(in the rows, 128 means zero)
Turns, then the turns between two rows, first turn first; the first pair answered:
Nar:
[164 147 125 185  95 158 149 121 108 166 147 190] -> [176 138 192 125 105  97 101  71 132 166 132 137]
[187 134 129 152 137 141 130 121 104 159 134 148] -> [180 117 155 105 143 109 106 103 117 146 124 111]
[172  79 102  93 125 194 107 110 108 151 133 122] -> [179  85 106 101 125 196 108 105 108 157 133 129]
peveb:
[164 124 140 144 127 121 119 129 120 167 143 118] -> [155 104 138 110 127 124 115 133 119 153 139 101]
[130 112 145 111 134 107 123 113 139 120 121 118] -> [123 102 110 116 128 141 142 138 126 114 127 132]
[149 111 103 121 110 153 118 129 125 125 112 161] -> [160 132 128 143 114 129 111 111 134 138 110 163]
fip:
[151 123 139 133 147 115 111 121 117 135 140 115] -> [152 122 139 131 147 116 111 121 116 136 140 116]
[147  86 124  73 109 184 121 129 105 121 128 112] -> [118  84 129  63 113 148 115 139 116 103 123  86]
[131 114 111 132 124 159 133 135 125 140 133 150] -> [126 105 108 116 124 157 130 138 125 133 132 142]
bipe:
[127 147  92 135 132 139 132 126 150 116 134 156] -> [112 151 106 132 135 108 125 124 160 107 129 139]
[141 188 145 185 131  95 117 135 133 142 144 137] -> [ 99 117 103  78 129 119 117 168 123  92 137  87]
[155 169 170 174 122 110 110  95 133 164 121 149] -> [104  95 136  59 121 115 107 129 128 105 111  86]
[103 124 100 135 125 137 149 166 125 105 130 130] -> [114 149 116 170 126 123 147 154 130 120 132 144]
Now pairs of rows:
Between the rows of a pair lie two turns.
[133 100 126 111 153  89 106 144 144  90 115 117] -> [124 109  93 146 148 113 130 169 133  91 124 143] : Nar fip
[ 93 136 107 146 136 124 149 173 133 110 128 118] -> [116 139 102 160 134 152 154 166 124 126 133 140] : bipe fip
[116 149 113 130 134  88 161 120 138 122 151 104] -> [134 139  87 129 128 137 174 127 121 130 158 127] : peveb bipe
[111 122 125 164 137 133 104 126 146 157 134 128] -> [100  99 108 131 135 146 106 139 140 142 134 117] : peveb peveb
[166 150 171 137 130  96 110  75 141 163 129 131] -> [141 109  76 122 116 186 157 142 105 136 142 157] : bipe peveb
[119 103  96 142 133 159 130 125 127 130 117 149] -> [101  97 122 112 138 117 111 115 141 117 108 114] : peveb bipe
[ 83 143 130 149 134  73 126 144 141 107 121 107] -> [ 95 119  80 141 124 149 150 169 114 107 131 138] : Nar bipe
[132 103  92 127 111 178 134 133 117 140 145 139] -> [ 97 127 142 135 124  80 111 119 150 127 132  95] : bipe Nar
[123 104 118  91 118 139 127 129 113 109 138 111] -> [112 124 101 138 114 143 148 149 110 112 144 133] : fip Nar
[133 135 154 103 143 116 106 104 126 132 118 119] -> [148 129 123 115 137 165 125 117 109 139 126 148] : bipe peveb
[144 127 149 148 128 100 124 127 143 118 125 103] -> [126 119 114 154 122 124 144 157 134 106 130 113] : Nar Nar
[140 151 135 139 136 115 121 113 140 133 108 106] -> [156 146 116 144 131 152 130 119 127 140 112 126] : peveb bipe
[109 145 137 142 139  91 121 131 149 135 105 113] -> [137 149 117 165 132 142 136 132 133 153 114 152] : bipe peveb
[134 137 164 117 131  69 109  90 133 117 113  94] -> [ 98 117 128 100 129  76 126 128 127  88 114  83] : fip Nar
[ 71  83  80  60 137 120 115 128 125  82 122 112] -> [158 120  82 134 130 197 126  92 103 148 137 197] : bipe fip
[137 137 182 114 115  88 118 126 128  97 126 101] -> [103 136 145 135 110  96 144 166 122  77 131 110] : Nar fip
[138  85 135  39 128 178  88 123 131 117 115 107] -> [146 114 184  62 135 124  67  92 150 133 109  99] : bipe Nar
[148 176 145 202 135  97 135 103 135 157 141 164] -> [ 95  80  93  57 132 128 133 147 121  91 131  97] : Nar peveb
[ 82 151 108 153 131 117 173 181 142 116 127 130] -> [ 77 121 112  96 133 117 158 176 144 102 121 101] : Nar bipe
[104  92 115  93 147 138 101 161  95 117 119 124] -> [ 94 114 144 114 153  87  90 148 112 118 115 112] : bipe bipe
[117 137 130 131 103  62 127 105 144 104 128 115] -> [100 133  92 146  97  86 150 136 134  94 134 131] : Nar peveb
[155 143 150  25  76 141  96 112 131 125 152 163] -> [109 136  98  38  71 153 127 165 123  97 158 167] : fip Nar
[127 116  99 137 118 132 141 130 137 141 132 146] -> [135 128 122 147 121 112 131 114 145 150 130 144] : fip peveb
[124 148 122 129 129 148 159 161 120 145 119 119] -> [125 161 135 142 130 131 154 153 129 150 118 119] : bipe fip
[123 106 112  78 131 128 108 127 122 111 122 108] -> [109 157 123 160 134  85 120 135 134 122 126 129] : peveb bipe
[131 105 110  77 140 155 129 143 119 108 124 112] -> [120 131  89 135 137 160 153 166 114 113 132 141] : fip Nar
[169 169 169 123 137 155 120  77 101 145 136 156] -> [130 118 128  52 134 175 128 114  91 102 132 122] : peveb Nar
[142 118 131  88 181 140 124 132 132  97 136 122] -> [130 120 111 105 179 149 137 150 128  91 140 132] : Nar fip
[141 124 135 114 129 125 108 119 132 127 131 133] -> [143 124 121 120 127 143 118 128 126 128 134 143] : peveb Nar
[ 96 120  90 127 128 128 150 163 124 104 136 121] -> [108 157 124 172 131  91 141 139 137 124 135 129] : fip peveb
[109 122 117 109 129 150 138 154 130 131 129 114] -> [143 146 149 138 131 141 125 122 135 158 129 130] : Nar Nar
[134 152 118 147 125 133 140 140 129 132 125 144] -> [142 153 145 131 128 113 122 118 138 136 119 128] : peveb fip
[152 125 153 112 125 157 118 137 125 116 120 131] -> [150 145 168 135 128 134 116 132 134 122 120 134] : Nar bipe
[118 103 132 111 147 115 100 157 123  92 134  95] -> [108 117 112 148 145 123 118 178 119  93 141 115] : fip peveb
[139 144 148 142 125 100 132 122 131 135 125 126] -> [159 138 144 136 122 127 134 116 123 144 128 137] : fip fip
[141 139 151 110 132  95 136 105 144 168 102 124] -> [104 121  92 110 125 129 167 158 128 142 108 132] : Nar Nar
[118  97 135 123 101 151 134 148 138 147 125  98] -> [139 116 149 148 100 151 130 132 139 165 128 116] : Nar Nar
[101 119 151  83 137  70 107 137 148  87 119  77] -> [ 78 110  98  99 130 107 138 183 132  72 128  99] : fip peveb
[127 165 165 168 131  71 111 115 144 132 128 120] -> [ 90 100 108  86 124 116 124 157 127  88 127  91] : bipe fip
[134 118 131 120 114 168 119 116 118 141 148 139] -> [110 107 132  95 116 146 115 125 122 122 144 114] : fip fip
[ 72 124  85 139 122 124 150 155 112  79 135 108] -> [120 143  84 177 116 169 156 137 100 114 144 154] : bipe fip
[126 148 107 133 141 145 142 133 125 121 127 128] -> [141 155 122 137 142 141 134 117 127 132 126 131] : fip Nar
[117 129 114 131 145 114 145 137 146  90 145 131] -> [122 124 105 130 144 131 149 139 140  91 148 139] : peveb bipe
[114 100 104  79 142 122 129 145 135 126 116 128] -> [128 123  89 129 138 147 147 152 126 145 124 164] : peveb fip
[108 120 101 139 128 139 144 156 128 112 134 142] -> [143 139 158 138 134 104 113 105 142 135 127 133] : Nar Nar
[138  80 146  74 146 141 110  75  90 133 129 108] -> [130  83 154  73 149 125 106  75  95 131 128 100] : bipe Nar
[115 147 151 123 131  95 112 129 143 130 129 108] -> [104 140 139 116 131  97 117 141 141 119 129 103] : fip Nar
[ 87 160 152 183 136  98 145 127 150 129 124 148] -> [106 163 168 180 137 101 135 111 152 141 124 150] : Nar fip
[106 143 153 160 135  76 124 125 167 100 126 132] -> [105 148 139 178 134  88 134 135 161 103 131 146] : Nar fip
[181 116 156 132 135 169 105  89 113 170 115 160] -> [152  79 149  67 137 155  94 101 116 139 107 118] : fip fip
[162 124 133 132 126 111  97 132 152 170 122 126] -> [148 107  92 122 120 149 117 161 138 156 126 134] : bipe peveb
[109 132  65 153 147 121 164 167 120  97 118 144] -> [176 150  98 172 147 147 147 118 117 141 120 175] : Nar fip
[160 136 149 151 120 134 121  80 146 163 139 173] -> [ 95  90  80 107 112 159 149 146 131 112 141 153] : bipe peveb
[127 125 164 112 138 114 118 132 138 117 105 111] -> [105 122 142 118 137 120 132 157 134 103 108 113] : fip Nar
[ 94  95  95  95 123 143 141 161 108  95 113 116] -> [108 141  98 180 123 143 157 161 108 121 122 159] : fip Nar
[138 142 130 149 115 108 136 130 137 126 112 160] -> [142 129 115 137 112 135 141 137 128 125 114 166] : bipe bipe
[158 118 149 101 129 137 101  98 129 133 127 122] -> [158 115 120 113 124 171 119 116 116 133 132 141] : peveb Nar
[125 118 110 150 127 155 145 142 119 126 130 168] -> [110 139 148 164 135  93 129 128 140 126 124 146] : fip bipe
[113 146 101 170 110 131 149 158 121 122 128 155] -> [162 153 140 161 115 136 126 109 124 154 125 162] : Nar fip
[ 96 124 108  82 134 112 105 126 115  89 105  80] -> [ 94 177  99 184 132 104 132 140 117 110 115 126] : peveb bipe
[115 116  68 128 149  55 163 177 134  71 128  92] -> [135 121  41 155 143 102 183 188 118  86 138 129] : peveb bipe
[ 86 140 160 101 130  49 127 152 143  94 123  80] -> [204 149 144 135 118 182 139 112 103 165 141 173] : bipe Nar
[134 101 147  85 136 118 101 115 132 124 141 117] -> [100  99 108 104 132 128 126 157 125 104 146 127] : fip Nar
[129 183 159 215 126 105 184 143 121 118 121 130] -> [184 150 139 175 118 194 182 125  93 139 127 157] : fip fip
[146 157 165 147 136 110 129 108 138 152 140 132] -> [102 120 142  90 136 103 130 136 140 115 134  95] : bipe fip
[110 132 143 135 133 102 128 136 129 114 124 107] -> [142 144 140 161 130 133 133 124 121 138 131 138] : bipe peveb
[136 147 154 141 145 108 135  83 117 177 133 126] -> [151 130 146 114 142 136 131  80 108 178 134 127] : fip fip
[124 187 156 214 132  91 135 104 146 141 126 154] -> [129  79  90  62 121 205 136 129 109 103 125 127] : Nar bipe
[139 111 155  69 119 121 108 101 130 124 117 131] -> [160 118 135  96 113 162 123 105 116 140 125 166] : fip bipe
[155 137 161 128 142 148 107  88 134 158 145 119] -> [143 107 127  93 138 181 118 111 122 141 147 115] : fip peveb
[128 119 120 120 132 140 130 138 126 137 125 114] -> [119 130 130 131 135 117 129 137 132 135 124 109] : peveb bipe
[137 130  98 114 136 168 154 150 107 150 142 134] -> [145 162 124 156 139 138 149 134 119 168 141 145] : fip peveb
[ 99 136 152 153 119 127 123 117 135 100 117  82] -> [104 113 123 134 113 173 134 131 119  96 120  92] : fip bipe
[ 97 151 103 199 113 119 161 160 132 119 135 142] -> [100 136  84 182 109 147 167 166 122 115 136 146] : bipe bipe
[127 139 133 144 141 129 130 137 133 152 134 147] -> [117 114 129  99 142 130 123 140 133 137 129 123] : Nar peveb
[108  66 124  73 123  97 102 165 129 101 106  84] -> [197 118 181 138 124 109  82  96 133 171 111 136] : bipe peveb
[146  93 104 112 107 118  88  91 138 125 122 112] -> [117  91  81 119 106 115 103 119 137 106 124 108] : Nar fip
[125 125 169  76 134  83  92 103 136 125 100  88] -> [ 71 113 110  89 128  96 127 164 125  91 106  92] : fip Nar
[ 95 132 101 129 124 120 130 143 139 111 137 124] -> [102 141 125 131 127  97 119 127 148 117 134 116] : peveb peveb
[ 82 120 120 131 133  90 131 148 129 116 123 108] -> [136 149 147 170 133 105 124 110 129 158 128 143] : bipe peveb
[130 128 139 146 145  93 119 124 129 165 130 102] -> [149 121 114 149 139 144 133 132 111 173 136 129] : peveb bipe
[123 153 126 149 131 115 127 143 132 128 132 133] -> [138 126 113 113 127 153 126 143 119 127 132 134] : peveb bipe
[146 108 141  54 148 168 104 100 132 132 114 122] -> [131 107 100  74 142 200 130 134 119 124 121 143] : peveb fip
[112  80 151  91 117 143 122 103 146 145 143 104] -> [ 91  86 107 129 109 168 153 141 135 138 153 129] : fip peveb
[157  96 138  79 150 108 129  85  88 121 147 132] -> [161 139 140 156 150  97 144  89  91 142 154 166] : Nar bipe
[164 129 106 136 119 162 152 146 117 145 137 165] -> [105 111 117  91 128  95 138 161 136 104 125 105] : bipe peveb
[134 133  93 183 144  91 136 131 117 133 140 126] -> [159 136 114 176 144  91 123 105 120 148 138 128] : Nar fip
[177 154 180 149 131 103 103  73 136 172 120 131] -> [136 102  70 124 117 198 157 154  97 133 135 154] : bipe peveb
[116 110 135  59 156  93 112  94 131 114 113 122] -> [116 157  96 173 149 122 157 128 120 133 130 190] : Nar peveb
[133  90 159  42 129 129 110  82 139 143 127  99] -> [148  90 155  45 128 148 113  78 132 152 129 113] : bipe Nar
[127 104  99  97 124 146 113 134 122 108 115 106] -> [167 135 116 147 124 159 112 111 120 142 121 142] : bipe fip
[108 163 171 176 136 119 131 133 143 146 148 150] -> [ 76 103 141  86 133 137 127 158 134 105 142 109] : Nar peveb
[145 125 131 142 144 103 114 111 131 148 133  76] -> [125 110 112 126 143 109 120 129 129 134 132  67] : fip Nar
[134 150 132 168 136 130 140 131 123 143 136 142] -> [146 144 158 143 140 115 123 108 130 148 130 125] : Nar fip
[145 127 158 120 144 132 120 107 140 145 129 116] -> [110 117 142 109 143 117 127 130 144 121 127  97] : Nar fip
[121 138 157 137 120  83 117 158 139 126 164  78] -> [114 145 132 165 116 101 137 179 131 124 170  98] : Nar fip
[148 139 130 120 119 109  96  64 115 143 138 166] -> [135 120  84 113 113 154 119  94  97 130 145 179] : peveb peveb
[165 129 156 162 146 157 119 114 119 144 149 134] -> [148  94 131 113 143 178 123 133 110 121 148 117] : peveb peveb
[121 123 117 116 129 156 133 152 126 121 137 144] -> [133 137 127 141 129 153 133 142 128 135 140 158] : fip Nar
[113 148  89 162 140 130 131 116 128 137 133 150] -> [ 92 145  97 151 142 101 127 121 138 125 130 129] : bipe fip
[175 121 144  70 132 154 113  94 111 140 139 119] -> [153 106 111  62 128 172 128 122 102 123 142 119] : peveb fip
[ 96 167 152 131 107  91 106 152 151 110 142 119] -> [ 97 146 150  94 108 102  99 150 147 101 139 105] : fip peveb
[172 125 169  82 132 133 103  71 126 142 118 118] -> [181 156 149 153 127 159 129  85 118 160 127 164] : Nar bipe
[126 149 157 127 135 105 109 124 129 120 137 117] -> [113 136 146 111 135 109 112 135 127 108 137 107] : fip Nar
[166 125 105 153 104 185 129 106  97 149 157 132] -> [ 83 120 117 128 114  89 121 134 125  99 144  64] : bipe Nar
[122 135 104 155 137 143 161 152 116 122 117 167] -> [113 152 127 169 143 100 152 144 131 121 112 154] : bipe fip
[155 127 142 113 132 152 114 119 130 149 146 137] -> [150 136 156 119 134 128 107 114 137 149 143 129] : fip bipe
[101 133 123 109 138 107 103 134 133 110 126 116] -> [143 154 137 140 137 130 102 108 128 143 131 149] : bipe peveb
[112 132 101 170 118 148 154 153 131 116 136 145] -> [136 154 159 174 127 103 125 108 149 135 127 132] : fip peveb
[150 128 132 115 131 134 132  92 129 135 126 121] -> [139 128 137 111 131 119 129  94 133 129 124 112] : bipe fip
[158  99 133 101 134 186 126 134 113 139 147 142] -> [120  92 150  71 140 132 112 138 129 114 137  98] : bipe peveb
[ 97 112 135  96 131  83 116 128 138 101 107  99] -> [111 152 106 185 123 117 149 147 125 125 121 159] : peveb bipe
[113  90 137  79 127 141 119 127 128 108 128 120] -> [118 106 108 127 121 173 143 147 114 118 140 159] : peveb fip
[131 121 113 184 108 160 133  96 119 177 128 164] -> [150  98 143 128 112 154 103  65 124 179 120 136] : fip Nar
[135 149 105 178 123 150 139 142 113 128 139 165] -> [ 90 146 110 165 129  97 135 159 128  99 133 130] : bipe Nar
[116 172 133 203 133 113 147 133 129 135 138 147] -> [145  96 105  89 126 196 137 126 102 126 136 132] : peveb bipe
[174 122 132 127 132 157  98  87 115 144 141 139] -> [165 110 110 120 128 176 108 105 108 133 142 143] : fip peveb
[121 147 109 151 146 132 107 131 102 120 137 151] -> [108 146 122 137 150 102  98 127 111 110 132 130] : fip bipe
[ 80 148 118 160 115 107 130 155 138 127 136 108] -> [ 98 158 145 165 119  95 118 132 143 141 134 108] : Nar Nar
[111 121 110 153 143 123 143 154 119 117 134 138] -> [127 118 152 121 149  93 114 120 130 123 124 113] : Nar peveb
[157 124 141 114 128 118  92 130 130 111 113 106] -> [174 125 124 128 125 153 102 133 118 122 117 130] : bipe peveb
[167 147  98 162 128 173 126  97  85 157 147 195] -> [178 127 157  89 138 125  81  50 105 152 132 140] : Nar fip
[110 145 103 156 152 129 154 152 125 135 135 141] -> [106 135  95 142 153 138 156 158 121 128 135 136] : bipe bipe
[159 131 129 128 125 150 126 119 128 147 128 144] -> [136 140 149 129 131  98 115 118 143 136 121 118] : bipe fip
[ 89 182 159 178 126  57 125 122 151 122 145 109] -> [106 108  69 109 109 198 157 163 102 108 157 138] : Nar bipe
[140 146 143 146 106 170 149 145 112 123 130 169] -> [113 164 175 155 113 100 134 136 134 115 123 139] : bipe fip
[137 146 162 121 134  81 114  86 142 130 122  92] -> [ 93 113 104  92 128 107 140 139 127  93 125  83] : peveb fip
[141 125 138 118 126 121 115 123 131 120 126 120] -> [139 131 140 126 127 114 117 123 132 121 127 121] : fip fip
[124 143 171 136 138  95 125 110 149 143 125 131] -> [110 123 107 140 128 157 159 155 125 130 135 158] : peveb peveb
[148 116 153 100 143 132 109  70 128 137 105 131] -> [142 149 157 155 144 111 119  77 132 147 109 149] : peveb bipe
[ 80 148 125 164 116  49 153 150 151 106 128 147] -> [ 65 119  95 131 113  77 162 170 141  89 130 141] : peveb peveb
[114 181 149 190 146  87 122 124 136 149 138 142] -> [142 162 112 182 135 165 140 133 110 159 148 176] : bipe bipe
[162 136 150 127 131 145  99  97 115 150 132 130] -> [154 122 117 123 125 175 115 121 103 141 136 142] : peveb peveb
[170 148 149 123 142 164 134 109 106 143 167 152] -> [152 119 133  80 142 173 134 123 102 122 164 130] : bipe bipe
